In the data rows, 128 means zero.
In each game, the first row plays the second. By how much does the first row win? 10 means about a draw, 20 a big win and 0 a big loss. Wins can go round in a circle. Each row has two weighted sums of its numbers, A and B, taken from their middle values. A row wins by its A times the other's B, less its B times the other's A.
np.array([150, 137, 134, 79, 141, 147, 161, 123, 115, 135])
np.array([134, 152, 158, 112, 131, 118, 153, 103, 130, 116]) ~ 9
np.array([147, 179, 155, 128, 94, 152, 162, 110, 106, 113])
np.array([109, 119, 107, 118, 118, 100, 109, 141, 152, 137]) ~ 11
np.array([114, 124, 107, 123, 124, 149, 106, 152, 134, 141])
np.array([121, 145, 176, 151, 142, 96, 145, 77, 137, 132]) ~ 9
np.array([111, 111, 103, 151, 122, 95, 106, 131, 151, 118])
np.array([142, 140, 185, 140, 136, 121, 154, 105, 109, 117]) ~ 6
np.array([138, 134, 118, 80, 142, 106, 153, 104, 138, 116])
np.array([115, 124, 126, 159, 110, 130, 110, 152, 131, 129]) ~ 10
np.array([116, 79, 112, 133, 150, 91, 113, 132, 149, 128])
np.array([144, 167, 158, 109, 129, 104, 168, 76, 128, 93]) ~ 11
np.array([149, 117, 141, 110, 151, 140, 158, 110, 123, 115])
np.array([111, 116, 103, 127, 127, 127, 121, 155, 146, 139]) ~ 9
np.array([107, 116, 98, 103, 131, 123, 104, 149, 159, 151])
np.array([110, 104, 132, 156, 143, 125, 103, 144, 128, 146]) ~ 11
np.array([126, 113, 107, 134, 140, 146, 116, 150, 126, 138])
np.array([108, 100, 94, 91, 148, 132, 108, 161, 146, 159]) ~ 10
np.array([131, 161, 142, 120, 105, 73, 156, 100, 148, 88])
np.array([116, 113, 98, 112, 130, 130, 113, 146, 139, 133]) ~ 9
np.array([153, 131, 165, 128, 149, 152, 158, 116, 101, 126])
np.array([145, 160, 165, 120, 117, 101, 170, 79, 131, 105]) ~ 8
np.array([111, 116, 123, 155, 126, 118, 114, 130, 144, 128])
np.array([154, 161, 162, 118, 104, 146, 169, 94, 101, 102]) ~ 6
np.array([141, 130, 137, 100, 145, 114, 155, 109, 119, 108])
np.array([121, 106, 119, 150, 142, 132, 105, 149, 125, 134]) ~ 11
np.array([116, 118, 104, 114, 121, 96, 115, 131, 154, 105])
np.array([120, 129, 116, 135, 128, 129, 115, 140, 128, 148]) ~ 13
np.array([118, 127, 108, 114, 123, 113, 112, 136, 150, 141])
np.array([158, 160, 182, 135, 126, 160, 166, 97, 82, 114]) ~ 13
np.array([133, 102, 138, 106, 170, 71, 156, 95, 154, 111])
np.array([120, 117, 107, 118, 124, 168, 109, 155, 117, 142]) ~ 9
np.array([142, 118, 133, 106, 148, 77, 157, 74, 156, 107])
np.array([119, 95, 105, 119, 161, 126, 108, 160, 138, 149]) ~ 10
np.array([141, 100, 146, 98, 186, 85, 158, 99, 137, 127])
np.array([106, 173, 119, 138, 73, 111, 105, 122, 159, 121]) ~ 5
np.array([131, 93, 101, 119, 155, 117, 114, 161, 127, 134])
np.array([124, 108, 127, 162, 131, 117, 109, 138, 133, 104]) ~ 18
np.array([151, 180, 150, 104, 90, 144, 166, 104, 107, 93])
np.array([113, 105, 109, 127, 136, 142, 103, 154, 86, 146]) ~ 9
np.array([142, 146, 160, 139, 125, 141, 147, 109, 116, 126])
np.array([119, 105, 102, 113, 131, 148, 106, 149, 135, 136]) ~ 11
np.array([122, 104, 102, 108, 163, 127, 115, 153, 146, 140])
np.array([116, 96, 98, 104, 141, 112, 104, 143, 153, 139]) ~ 11
np.array([127, 107, 110, 121, 147, 162, 110, 159, 116, 139])
np.array([141, 136, 161, 130, 135, 92, 159, 91, 122, 102]) ~ 13
np.array([133, 159, 181, 154, 110, 139, 155, 100, 107, 132])
np.array([114, 144, 104, 111, 100, 116, 116, 125, 159, 127]) ~ 6
np.array([107, 114, 103, 125, 131, 119, 110, 150, 150, 134])
np.array([141, 168, 175, 136, 107, 138, 162, 93, 98, 120]) ~ 10
np.array([155, 122, 135, 81, 163, 104, 170, 98, 124, 109])
np.array([133, 102, 121, 149, 149, 182, 106, 171, 105, 157]) ~ 7
np.array([119, 128, 125, 155, 115, 141, 105, 141, 123, 132])
np.array([152, 140, 132, 110, 130, 136, 161, 106, 110, 108]) ~ 9
np.array([132, 137, 173, 144, 137, 104, 153, 89, 126, 130])
np.array([109, 134, 92, 99, 114, 115, 109, 138, 160, 135]) ~ 9
np.array([148, 193, 180, 154, 87, 162, 157, 103, 103, 116])
np.array([113, 88, 90, 103, 157, 137, 103, 153, 137, 152]) ~ 12
np.array([117, 128, 90, 104, 132, 156, 105, 163, 135, 144])
np.array([117, 131, 112, 135, 117, 113, 112, 134, 141, 122]) ~ 9
np.array([120, 109, 116, 148, 135, 84, 119, 122, 152, 112])
np.array([137, 159, 155, 104, 111, 126, 157, 99, 126, 124]) ~ 15
np.array([118, 111, 122, 154, 126, 119, 104, 144, 139, 137])
np.array([103, 128, 104, 101, 106, 119, 108, 146, 158, 152]) ~ 12
np.array([143, 181, 168, 138, 113, 139, 160, 105, 102, 118])
np.array([123, 132, 127, 173, 98, 122, 110, 121, 151, 112]) ~ 3
np.array([109, 126, 102, 126, 118, 107, 112, 129, 149, 128])
np.array([112, 144, 129, 153, 96, 130, 109, 128, 139, 130]) ~ 11
np.array([143, 131, 149, 121, 136, 101, 155, 99, 133, 103])
np.array([142, 128, 126, 165, 129, 156, 120, 149, 106, 116]) ~ 10
np.array([147, 157, 131, 100, 117, 152, 154, 112, 111, 114])
np.array([126, 115, 115, 130, 134, 175, 109, 162, 107, 150]) ~ 8
np.array([148, 168, 145, 110, 102, 104, 164, 80, 134, 92])
np.array([133, 111, 121, 148, 141, 150, 117, 147, 108, 139]) ~ 7
np.array([122, 134, 112, 141, 114, 154, 110, 154, 117, 140])
np.array([112, 114, 108, 124, 127, 122, 104, 149, 145, 142]) ~ 11
np.array([143, 127, 159, 104, 144, 119, 158, 101, 129, 125])
np.array([120, 104, 108, 136, 140, 117, 111, 138, 138, 130]) ~ 12
np.array([117, 112, 82, 89, 134, 128, 112, 152, 155, 139])
np.array([117, 119, 124, 156, 131, 99, 113, 134, 143, 119]) ~ 8
np.array([143, 167, 134, 87, 101, 114, 167, 96, 119, 96])
np.array([109, 140, 115, 141, 93, 137, 105, 140, 138, 132]) ~ 11
np.array([126, 112, 143, 181, 133, 161, 104, 149, 113, 144])
np.array([130, 138, 155, 107, 130, 120, 144, 109, 124, 138]) ~ 8
np.array([164, 156, 138, 102, 122, 140, 170, 97, 109, 100])
np.array([117, 126, 111, 123, 129, 160, 113, 160, 125, 139]) ~ 8
np.array([125, 123, 136, 174, 113, 156, 107, 147, 113, 145])
np.array([117, 111, 99, 110, 135, 125, 111, 149, 136, 136]) ~ 10
np.array([142, 161, 171, 140, 122, 153, 152, 111, 104, 131])
np.array([146, 157, 154, 121, 112, 99, 165, 96, 119, 102]) ~ 9
np.array([161, 157, 131, 104, 122, 129, 173, 95, 103, 97])
np.array([122, 120, 113, 146, 125, 129, 109, 145, 133, 122]) ~ 10
np.array([100, 114, 113, 139, 122, 105, 95, 140, 157, 138])
np.array([116, 117, 106, 124, 121, 129, 114, 133, 135, 136]) ~ 8
np.array([118, 107, 102, 125, 136, 145, 105, 160, 118, 148])
np.array([103, 132, 113, 118, 105, 110, 105, 137, 154, 142]) ~ 7
np.array([90, 108, 66, 34, 103, 90, 107, 145, 171, 154])
np.array([143, 124, 141, 127, 141, 103, 162, 94, 122, 106]) ~ 6
np.array([116, 112, 116, 132, 131, 153, 99, 155, 126, 144])
np.array([118, 121, 119, 143, 121, 127, 110, 147, 130, 138]) ~ 9
np.array([127, 99, 123, 155, 148, 148, 108, 142, 115, 142])
np.array([115, 132, 103, 124, 108, 108, 117, 132, 155, 122]) ~ 15
np.array([137, 165, 155, 103, 111, 105, 161, 95, 131, 119])
np.array([116, 138, 119, 149, 92, 127, 113, 125, 134, 122]) ~ 2
np.array([122, 122, 121, 148, 112, 118, 116, 133, 139, 121])
np.array([123, 95, 114, 131, 132, 143, 114, 153, 121, 138]) ~ 7
np.array([142, 97, 140, 76, 175, 119, 163, 121, 113, 122])
np.array([149, 136, 163, 111, 144, 127, 173, 99, 114, 118]) ~ 6
np.array([118, 88, 107, 114, 164, 151, 101, 176, 109, 168])
np.array([134, 161, 160, 150, 103, 112, 125, 96, 129, 110]) ~ 14
np.array([155, 176, 187, 158, 105, 161, 166, 95, 82, 106])
np.array([138, 146, 172, 153, 126, 146, 142, 115, 102, 127]) ~ 8
np.array([114, 112, 103, 117, 135, 117, 113, 141, 138, 122])
np.array([108, 117, 101, 123, 119, 94, 109, 136, 163, 124]) ~ 13
np.array([132, 115, 139, 167, 136, 146, 114, 142, 93, 138])
np.array([127, 97, 111, 126, 145, 114, 116, 135, 141, 132]) ~ 11
np.array([119, 126, 116, 142, 123, 148, 98, 150, 122, 141])
np.array([130, 127, 170, 123, 150, 129, 149, 113, 123, 135]) ~ 7
np.array([139, 135, 161, 135, 139, 146, 147, 120, 108, 132])
np.array([134, 147, 171, 135, 125, 126, 150, 105, 115, 129]) ~ 8
np.array([115, 114, 113, 141, 128, 107, 110, 135, 145, 129])
np.array([141, 158, 139, 91, 118, 117, 172, 92, 130, 108]) ~ 12
np.array([126, 98, 110, 127, 152, 124, 114, 155, 115, 141])
np.array([103, 125, 97, 116, 109, 77, 109, 104, 168, 106]) ~ 17
np.array([143, 124, 152, 131, 157, 112, 151, 98, 121, 119])
np.array([107, 123, 99, 117, 125, 88, 109, 126, 165, 123]) ~ 13
